One turn moves each row of this set onto another row. After a few examples, where does it send each row asked below?
fam: [ 17  25   6 -18  24  -7  -4  -4   7  -7  -8   4]
Giluf: [ 19  21   2   0   4  -9 -13   8   4  10 -14  -8]
fimed: [ 17  17  -6   3   2  11 -11  -4  31 -19   0   7]
vibo: [ 12 -12  -7  -3  15  20  -2   1  10   1 -12  19]
kitin: [ 12  14 -24  -6  12 -15 -15 -13   1   3   1  -9]
Gos: [  1  20 -21  -5   1 -20 -15   5   5   2   4  -7]
rupod: [  1  -8  -8   4  27   2  15   0  13 -14 -11   3]
loz: [  3  29   1 -21   5  -8   6   5  12  -6 -11  11]
vabot: [  9   4 -21 -24   8  15   4   7   0 -13  -6  12]
Sivi: [-5  0 -9 16 22 10 -9  6 21 -6  3 14]
zarem: [ -5  -1 -24  12  -3 -12  -5 -17   5  -3   0  -3]
zabi: [ 25  10   3  -1  -2   1  -6   2  -8   0 -13  17]
saf: [ -6 -12 -22  -1   2   1 -16  -7  14  -2 -18  -2]
ful: [  5   4  -6   9  20  -6  13   1   4 -18  -2  20]
kapu: [  8   3 -25  -7   0 -10  -9   0   3   4   6 -20]
Vona: [  2  14 -14  12   9   6 -20   2   5   2  14  16]
Vufu: [ 22  12   2 -19  12   2   7 -17   6   0 -16   1]
fute: [ 16  21   0 -19   1  -6  -1 -15  -2  -2  12   3]
dud: [  3   3  11 -23   8   5   0   8  25  -6 -13   1]
teti: [  0  -6 -10  16  16  13  -6   4  17  -8   9  14]
gab: [  0   1  -9  14   7  10 -20   8  14  12   4  -4]
Nudi: [ -3   1 -29  -3   3  -3 -17 -13   5 -11  -7  18]
pel: [ 15   3   0 -27   9  10   3  -5  12 -16   2  16]
bupo: [ 17  12  -7   1   4  15  -9  -5  33 -17  -1   1]
degik: [-17  11   3  -4   2   0  -5 -11 -12  -8  -3  -3]
babor: [  2   9  -1 -12  11   3  -7  15  13   4 -29  -1]
Mez: [  1  14  -8 -31   9   3   3  -6  10  -2   6 -14]
radi: [ 18  11  19 -11   0  -3  -4  -1  12  -6  -6  17]
las: [  0  -5  -4  -1   4  14  -1  19  14   1 -10  21]
Lis: [ 26  16 -18 -12   2   3  -4  -1  -9  -6   9   5]
Sib: [ 2 -4  4 16 12 -7 14 11 10 -9 -9  7]
rem: [  4  20  11 -15   0 -11  -5  -1  11   8  -2 -12]
zegi: [  6  18   4 -20   3  -4   5  21   8 -10   5  -1]
zale: [  7  19 -12  15   5 -17  13  -1   8  -3   7  -1]
vukov: [ -3  -2 -13   9 -13  -8 -18   1   6  -3  -9  11]
fus: [  6  15 -25   4  20  -8  15 -12  11  -8   4  -4]
Tati: [ 15  14  -4   4  -1  12 -10   0  33 -17   0   2]
kadil: [  4   7 -15  10  11  -9  15   0  17   1  -2 -18]
tuk: [  2  16 -22 -23  15   6  -5  13  11  -3  -7 -13]
teleb: [  3  -4  -5  21  20   9 -11   0  17  -4   2  13]
ges: [ 12   4   0 -21  -9   5  16   8   7  -3  -2  -4]
paz: [  5   6  -3   0  16   8  -8   5  11   0 -15  32]
leti: [-15   9   0  -6   7   3  -5 -16 -11 -10  -4  -4]
pep: [-17   5   2  -5   3   4  -4 -12 -10  -7  -4  -9]
Zoma: [-13   3 -27   7  -1 -12  -4 -11   9  -6   1  -3]
tuzur: [ 26   1   4 -18  10   6   6  -2   3  -4   1 -12]
volo: [-10   5 -22  10   3 -15  -8 -16  10  -1  -6  -3]
gupuv: [ -1   4 -23   2  24  16 -19  -5  12   3   5   3]

gupuv moves to saf
teleb moves to zarem
fute moves to pel
Now find these:
kitin moves to vibo
fus moves to rupod
zegi moves to loz
fimed moves to leti
babor moves to Giluf

